0: [-65 -81 -91  59 -43  78 -55 -68 -63   1 -15 -43 -67  86 -38 -42   0 -67
 -41  57 -88  14  37  63 100  -7  27 -32 -21 -19  16  27]
1: [-49 -62 -47 -31 -42  27 -39 -46 -36  61  42  -5  22  29  -6  10  38  -8
 -72 -24 -20  23 -38  -7  31 -45   0  47  36 -11  72  26]
2: [ 13  -1  30  28   4 -21 -13  31   4 -11 -10  22  20 -47  42  27 -47 -11
  32 -12  -1   2  -6  -7  10  34  50  15  21   1 -21  13]
3: [ 96  62  -1 -42  85 -19 -28  58  95 -26  24 -18  14  26  60  20 -39  81
  -2   2  43 -95  18  44  -9 -39 -63 -30 -74 -25  -1 -80]
4: [ 13 -10   3  29  35   0 -18  10  12  16  -9   0  15 -17  20   6 -14 -25
  35   7 -16  -9   2  13  24  43   6 -12  15  -5 -27   6]
5: [-24  -6  27 -87 -13 -14  29  11  -6  87  49  22  73 -46  -1  -1  66  20
 -17 -69  55  40 -72 -87 -50 -12 -14  80  77  26  18  39]
6: [ 40  60   4 -22  31  -6  -5  48  50 -59   0  -9 -15  26  44  12 -37  89
 -13   6  40 -60  25   3 -28 -78 -44 -17 -75 -56  -4 -67]
7: [ -3   1   2 -28  20  -3  10  11   3  16  -3   5   6  -4  -5 -19   5   8
  12  -4   4   1  12  -4  -9  24   3  -6   8  16 -19  12]
8: [-48 -39 -34   0 -28  31 -22 -30 -35  34   9   0   2  38 -12 -17  12 -32
 -38  -3 -36  23 -14   0  37 -20   9  18  13 -11  18  36]
9: [ 24  24  18 -21  38 -34 -19  26  19 -21  -6  40   4 -24  29  45  -4  51
  -3 -12   9 -18  36 -15 -27 -25  -8   1  -4 -30  36  -2]
10: [ 37  41   4 -18  55 -28 -20  46  40 -39  -8  22 -17   8  46  32 -32  75
  -1   1  23 -52  44  12 -19 -50 -19 -20 -46 -39  12 -42]
11: [-17  -9  -4  14 -27  30  12 -14 -18 -11 -31  10 -20   9 -43 -47   8 -20
  25  -4  -5  16   8 -13 -10  26 -10 -15   0  16 -24  25]
12: [-36 -38 -16 -62 -28   0 -16 -21 -20  78  51  12  53   2   7  14  53  14
 -64 -57   3  25 -56 -40  -8 -44  -8  72  51  -1  61  31]

[  50   23   21   -3  -18  -75  114  -48    2   17   57 -126   -6  -42
  -47   12   74  -36  -18   36   -2   31  -29   65  -41   61   48   18
   15  118    7  -61] : 7 4
[ -25   -2   38 -104  -11  -21   33   20   -4  102   62   33   92  -60
    5    6   74   26  -19  -84   69   44  -88 -104  -60  -20  -20   97
   91   31   22   44] : 5 12
[ -3   8  30 -92   9 -27  24  23   9  86  48  28  72 -50  11   9  61  32
 -10 -72  58  23 -67 -75 -52 -20 -30  70  68  26  27  30] : 5 12
[  4 -23  -5  35 -34  47   0 -20 -23 -28 -34  34 -36   1 -47 -42  10 -19
  39 -25   7   6   5 -11 -16  12 -46  -2   5  39  15   7] : 11 7
[-39   1  33 -81 -18 -21  35   6  -4  77  38  37  84 -40  -8  12  51  11
 -23 -59  61  46 -76 -86 -50 -12  -3  67  73  10   5  42] : 5 12
[ -6  -7  36  28 -24 -16  21  17  -9 -27   9  11  13 -26  21  28 -33 -17
  11   0  16  15 -20 -10  -2  24  52  28  16  23 -29 -21] : 2 4
[ -3 -14  33  38  14 -18 -40  63   6 -48   1  64 -10  -9  76  61 -72  25
  19   4  24 -29  18 -10  23  -5  55  -2  -7 -12 -42 -40] : 2 9
[  36   20   29  -13  -49  -95  127  -76  -17   -8   94 -127  -13  -39
  -87   18  103  -35  -43   75   -5   56  -38   87  -67   70   60   41
   10  127    9 -121] : 7 11
[ 28  18  13   2  45 -38 -24  21  16 -33 -22  37 -12 -23  33  52 -17  44
   8  -1  -7 -23  49   2 -16 -15   0 -15 -10 -36  37  -9] : 9 10
[-18   9  48 -57  -8  -1  29  25  -6  55  34  36  56 -42 -14 -20  44 -12
  13 -29  34  34 -39 -70 -29  27 -17  23  55  45 -43  48] : 5 7
[-62 -11 -22  17 -24   7  38 -46 -13 -20 -61 -13 -18  43 -66 -24   5 -33
  -9  45  -7  29  29  10  -6  52  59 -66 -17 -31 -76  20] : 11 7
[  4   1   7  23 -25  29  13  -7  -9 -26 -51  19 -22 -14 -44 -52   4  -7
  56 -24   3  11   8 -31 -34  35 -29 -10   1   8 -14  26] : 11 7
[  3 -12  40  44 -29 -16  19  20 -10 -44  10   4   2 -34  27  31 -42 -16
  19   8  13  10 -12  -1   1  36  62  22  12  34 -37 -35] : 2 4
[-53 -40 -33  -2 -32  32 -29 -28 -39  40  20   8   8  42  -8 -12   9 -38
 -47  -5 -40  24 -21   3  47 -33   5  24  15  -9  25  40] : 8 1
[-31 -24 -33  47 -11  48   9 -30 -22 -27 -62 -25 -62  45 -54 -78   1 -35
  35  40 -34  10  58  14  12  69  26 -64 -28   4 -73  21] : 11 7
[ 19  11  13  16  38 -28 -32   8  10 -39 -25  36   3 -34  24  53 -15  29
   5   4 -21  -7  58  -8 -15   2  15   0   1 -53  36  13] : 9 2
[ -58  -62  -87  118  -50  109  -54  -61  -69  -56  -76  -43 -123   97
  -63  -92  -40 -100   14   98 -118    5   89   88  122   38   28 -113
  -63  -14  -52   44] : 0 11
[  0   7   5 -24   8   3   8   6  14  24   2  -5  36 -21 -10 -29  13   3
  10 -23  20  15  -2 -30 -27  36  23  31  23   4 -30  36] : 7 11
[-34  -3  35  -3  -6   4  12   8 -18  36  10  28  43 -43  -5   0  37 -24
  17 -12   8  40 -22 -68 -15  20  -4  23  54  -5 -36  47] : 7 11
[  8  -4  34  32 -12 -20  13  25  -3 -39   5  10   0 -29  31  33 -40  -1
  18   6  13   0  -2   1  -2  23  47  14   5  23 -27 -35] : 2 4
[-36 -38 -16 -44 -18   6   2 -23 -22  65  27  -3  31 -11  -9   0  57   5
 -30 -40  16  34 -39 -48 -16 -12   5  60  55   0  38  29] : 12 1
[ 20  -2  21  34 -29  39  22  -4 -12 -43 -47  54 -32 -18 -53 -51   8 -10
  68 -39  29   4   6 -29 -49  29 -60  -7   5  56  -5   3] : 11 7
[ -68  -73 -104  127  -55  124  -66  -71  -80  -64  -81  -52 -127  118
  -69 -101  -49 -117    8  120 -127    3  105  111  127   39   36 -127
  -76  -16  -60   46] : 0 11
[-49 -11  -4  -8 -20  12  -2  -6 -27  36   8  24  24  31  -5 -19   7 -35
 -30 -15 -34  27 -20 -14  19 -18  10  20  12  -5 -17  49] : 8 7
